Look-ups in named tables: a row name and a column name give one cell, copied from the table.

lizofi =
,dogu,sol,dus,mafeg,notoga
lineti,215,108,67,56,147
zede,214,167,30,54,178
diza,219,125,96,74,41

What is the sol of lineti in lizofi? 108
What is the notoga of diza in lizofi? 41
What is the dogu of diza in lizofi? 219
What is the dogu of lineti in lizofi? 215
What is the dus of lineti in lizofi? 67
What is the notoga of zede in lizofi? 178
What is the dus of zede in lizofi? 30
What is the sol of zede in lizofi? 167
What is the dogu of zede in lizofi? 214
What is the mafeg of diza in lizofi? 74
What is the sol of diza in lizofi? 125
What is the mafeg of zede in lizofi? 54
What is the mafeg of lineti in lizofi? 56
What is the notoga of lineti in lizofi? 147

popan:
columns: mev, gevudi
laf: [148, 440]
sisa: [417, 416]
runo: [474, 660]
saf: [408, 575]
kavif: [589, 596]
tidiruk: [239, 596]
kupop: [457, 830]
fekabe: [440, 93]
vupozab: [367, 142]
gol: [114, 551]
gako: [290, 263]

gol, gevudi => 551
sisa, gevudi => 416
gako, gevudi => 263
kavif, mev => 589
runo, mev => 474
saf, gevudi => 575
sisa, mev => 417
vupozab, mev => 367
kupop, mev => 457
laf, mev => 148
gol, mev => 114
tidiruk, gevudi => 596
runo, gevudi => 660

lasegu =
	daselet	sib
garimiz	468	451
ket	549	532
zurifo	298	738
danikav	553	222
fifuno	573	756
lisu	518	603
kug	147	334
fotot	504	127

What is the daselet of fotot in lasegu?
504
What is the sib of garimiz in lasegu?
451
What is the daselet of garimiz in lasegu?
468
What is the sib of danikav in lasegu?
222
What is the sib of kug in lasegu?
334
What is the daselet of zurifo in lasegu?
298
What is the daselet of danikav in lasegu?
553
What is the sib of fotot in lasegu?
127
What is the sib of fifuno in lasegu?
756
What is the daselet of lisu in lasegu?
518
What is the sib of lisu in lasegu?
603
What is the sib of ket in lasegu?
532
What is the sib of zurifo in lasegu?
738
What is the daselet of ket in lasegu?
549
What is the daselet of kug in lasegu?
147
What is the daselet of fifuno in lasegu?
573
Which row has the largest sib? fifuno

Table bomuli
	vun	lemev	vuzi	sezera	bigeb	defekov
gega	177	133	138	110	127	135
sukiti	177	193	180	163	98	158
fop	113	119	160	159	90	110
vok	163	197	159	167	140	157
tigin	165	119	193	147	83	148
gokik	144	116	188	160	93	148
mupelor	118	95	215	163	145	122
lole	89	202	94	113	156	66
saf	104	58	94	159	127	83

vuzi of gokik is 188
bigeb of sukiti is 98
vun of sukiti is 177
lemev of lole is 202
vun of lole is 89
defekov of saf is 83
sezera of gega is 110
lemev of fop is 119
vun of tigin is 165
vuzi of sukiti is 180
bigeb of mupelor is 145
sezera of tigin is 147
sezera of sukiti is 163
defekov of gega is 135
sezera of mupelor is 163
vuzi of vok is 159
lemev of gokik is 116
lemev of sukiti is 193
defekov of sukiti is 158
Row with the largest sezera: vok

nazot
|  | laza | rerenev |
|---|---|---|
| gitukun | -4.9 | 1.6 |
| zif | -7.6 | 0.7 |
| remano | 2.8 | -2.0 |
| gor | 5.6 | -1.5 |
| pav | -3.9 | -0.4 |
| nazan | 4.1 | -0.8 |
| zoz | -7.9 | 0.9 |
| kupupe | -6.6 | 0.5 |
| kam | -6.5 | 0.9 |
| tiriga | 5.3 | -2.8 |
| salud | -6.4 | 0.8 |
| zadari | 5.0 | -3.0 |
| zeri | 5.6 | -1.6 |
| mogef | 5.3 | -2.8 |

mogef, laza -> 5.3
kupupe, laza -> -6.6
zadari, laza -> 5.0
remano, laza -> 2.8
gitukun, rerenev -> 1.6
kam, rerenev -> 0.9
zeri, laza -> 5.6
salud, laza -> -6.4
nazan, laza -> 4.1
zeri, rerenev -> -1.6
tiriga, rerenev -> -2.8
tiriga, laza -> 5.3
zadari, rerenev -> -3.0
mogef, rerenev -> -2.8
pav, laza -> -3.9
gor, rerenev -> -1.5

